[[  69  -64   -8   -2   -5  -88]
 [  66  -64    6  -61  -56  -57]
 [ -19  -67   63    0  -76   11]
 [  22   20  -17    0   54  -54]
 [ -75   11   31  -24   44   37]
 [  23 -109    2  -79  -61  -44]
 [  -9  -17  -14  -10   33  -42]
 [  40   36  -16    1    3  -36]
 [ -64   11   64   -3   17   42]] ⇒ -88

[[ -44   -1  -82   20   13   42   22  -27   17    5  -51   10  -14   27]
 [ -39  -10 -105   22   23   46   10  -40    5  -16  -55   56  -19   42]
 [  53   43  -66   37 -105   62  -42  -13  -27  -14   14  -60   39  -55]
 [  -8  -47  -55  -10  -54   53   71   18  -53  -56  -58   71   31   17]
 [  -5   65  -48   63  -75  -24   -6  -25  -20    0   22   -7    1  -56]] ⇒ 27

[[ 34  22  -8  65 -66 -16  49   5   5 -14]
 [ 59 -11  13 -46 -41 -19  -6   3  -5  17]
 [ 37  21   9 -13 -37 -37 -39 -40  -7  -4]
 [ 63  26  -4 -11 -25  61  39  -8   8  41]
 [ 23  -2 -80 -27 -36 -13  -5  43 -41 -26]
 [-51 -13 -25 -45   6  10   4   4 -55  11]
 [-43   8 -14 -14 -26  43 -30   3  -1  21]
 [ 15 -82   4  14  58  23  35  35  19  11]] ⇒ -14

[[-44  34 -80 -43  44 -53  -1  25  50 -42]
 [-17  31 -57 -27  51 -32  -1  21  36 -30]
 [ 15 -21  41   5 -10  15 -13  -5 -37  13]
 [-37  43 -89 -46  63 -55   7  34  49 -42]
 [ -9  22 -54 -18  44 -34  11  21  33 -30]
 [ 20 -28  55  37 -49  43  11 -20   1  51]
 [-33  34 -65 -42  52 -54   4  33  29 -38]
 [ 15  -9   9  18   2   5   3   1   0   7]
 [  8 -19  41  25 -46  33  -1 -23  -7  32]
 [ 24 -29  66  31 -51  34   2 -23 -52  26]
 [-35  33 -69 -34  43 -52  13  29  37 -37]] ⇒ -42

[[ 68 -47  24  22  -9  28 -40  21   9]
 [ 68 -48 -22  94  10 -13 -33   4  46]
 [ 67   3 -36  61   3 -42   0  35 -14]
 [ 67 -61  16  70 -27 -39   4  19  -1]
 [ 67 -62  54  -1 -31  29 -28  26 -22]
 [ 67 -62  21  65  14 -39   7  19  -8]
 [ 67 -69  63   0   4   4  27 -53  58]] ⇒ 9
---
-66  -81    3   94   50 => 3, 94

  43  -103   -47   -54    31 => -47, 43

 41   14   42  -34   84    3   15 => -34, 84

-109   -21   -17    44   -19 => -17, 44

-51    3  -19  -36   31
-94   40   48   -6  -90
-76   46   65   67  -39
=> 48, 67

 82   74   -4   80  -43 => -4, 82

  12    -2    38    -7    12
  30   -36   -30    44   -26
 -44     0  -101   -22   -13
=> -30, 44

-60   57   22    3  -88 => 22, 57
---
[-18  33  22  -6 -84] => -84

[ 20  43 113  10 -18  84 -35] => -18

[ -4  90  13 -23   8] => 8

[[-37 -11  33  14 -83  54  58]
 [-32  49 -13  58  15 -79  -2]
 [-71  32 -49 -48 -12  65  12]] => -83

[[-10  77  44 -65]
 [-42 -43  89 -26]
 [ 66 -40 -40 -70]] => -42

[[-84  -1 100   8  19  40 -80]
 [-26  -1  19  36  15  27 -39]
 [-26  -1  19  36  15  24 -39]] => 19

[[ 77  41 -44 -15  62]
 [ 89 -26  27 -15  40]
 [ 72  32  -5 -13  20]] => 62
---
Input:  26  -20    0   -2  -35  -26
Output: -20

Input: 218  143   69   30   34
Output: 69

Input: 59  20  96  73
Output: 73

Input:
142  751  757  545  321  415
341  385  375  330  349  352
Output: 330

Input:
722  784  127  841  584  436  764
747  631  439  558  499  485  603
Output: 439

Input:
  8  145   53  228   78
 15  140   55  220   89
Output: 53

Input: 9096  2802  6534  7394  6222  7176
Output: 6534

Input: 5592  6158  5641  8193  2458  6708
Output: 5641

Input: 223  171   21   84
Output: 171
---
[[95, 16, 1, -12, 20],
 [36, 9, -69, -9, -14],
 [-10, 35, 55, 49, 12]] 12

[-61, -45, 23, -1, -101, -51] -51

[36, 46, 101, -70, 43, -8, 3] 3

[-44, 59, 68, -90, -23] -23

[[100, -42, -96, 19, -75],
 [-57, -97, -80, 102, 27],
 [27, -68, 44, -6, 72]] 72

[-98, -8, 22, 18, 24] 24

[-102, 69, 27, -60, 33] 33
---
[[  -2    1    0   -6   40  -33  -13]
 [   7   17    1   -1 -104  -22    6]
 [  -5  -19   -2    1   33   19  -16]] value -104

[ -62   97  -35   67   23 -112  -69] value -112

[-38 -62  87 -54] value -62

[[-31 -31  50 -50  26]
 [ 22  49  -5 -39   9]
 [ 58  90 -15 -84  11]] value -84

[-83 -32  83 -65  44 -10   0] value -83

[[  76  -50  -76 -106]
 [  -2   77   49   41]
 [   3  -97  -16  -26]] value -106

[[ 85 -44  39  27   7]
 [ -1  10   5  -7   0]] value -44

[  81  -24 -101   98   10] value -101
---
[[290, 413, 267, 448],
 [225, 173, 227, 878],
 [433, 295, 251, 928]]	290, 928

[197, 521, 811, 705, 920, 690]	197, 690

[3, 5, 2, 8, 5]	3, 5

[8, 2, 9, 5]	8, 5

[[21, 44, 58, 57, 54, 51],
 [50, 38, 40, 55, 77, 52]]	21, 52

[[252, 63, 15, 130],
 [203, 115, 93, 146],
 [221, 94, 65, 142]]	252, 142
---
[[0 8 3 5]
 [4 3 4 5]
 [8 3 5 3]] >> 8

[[8917 6743 8265 5774 6859 6507 7419]
 [8029 6906 4845 6007 5026 6165 7110]
 [7341 2475 6441 7258 6180 6541 8984]] >> 7341

[[20 30 35 38 84]
 [17 26 36 37 53]
 [34 42 36 32 18]] >> 34

[[5 1 7 6]
 [3 4 2 5]
 [4 0 6 5]] >> 4

[[ 790  236  353  360    7  322]
 [-549  394  663  634  569  469]
 [ 221  283  -69  389   99  529]] >> 221

[[ 387  684  522  160  612]
 [ 545   63   44 -106  638]
 [-403  -28  103 -837  590]] >> -403
---
Q: 804  732  300  291  171  246  178
A: 300
Q: -781   959  -668  -446   872
A: -668
Q:  761   677   274   -25  -570  -176
A: 274
Q: -153  -505   468   367  -160   549   416
A: 468
Q: -209   933   -62  -424   457  -147  -602
A: -62
Q: -685   840   421  -346
A: 421
Q:  23  -46  -28   39   43   18
A: -28
Q:  34  -13  -25   14  -29  -13  -36
A: -25
Q: 8  8  2  7
A: 2
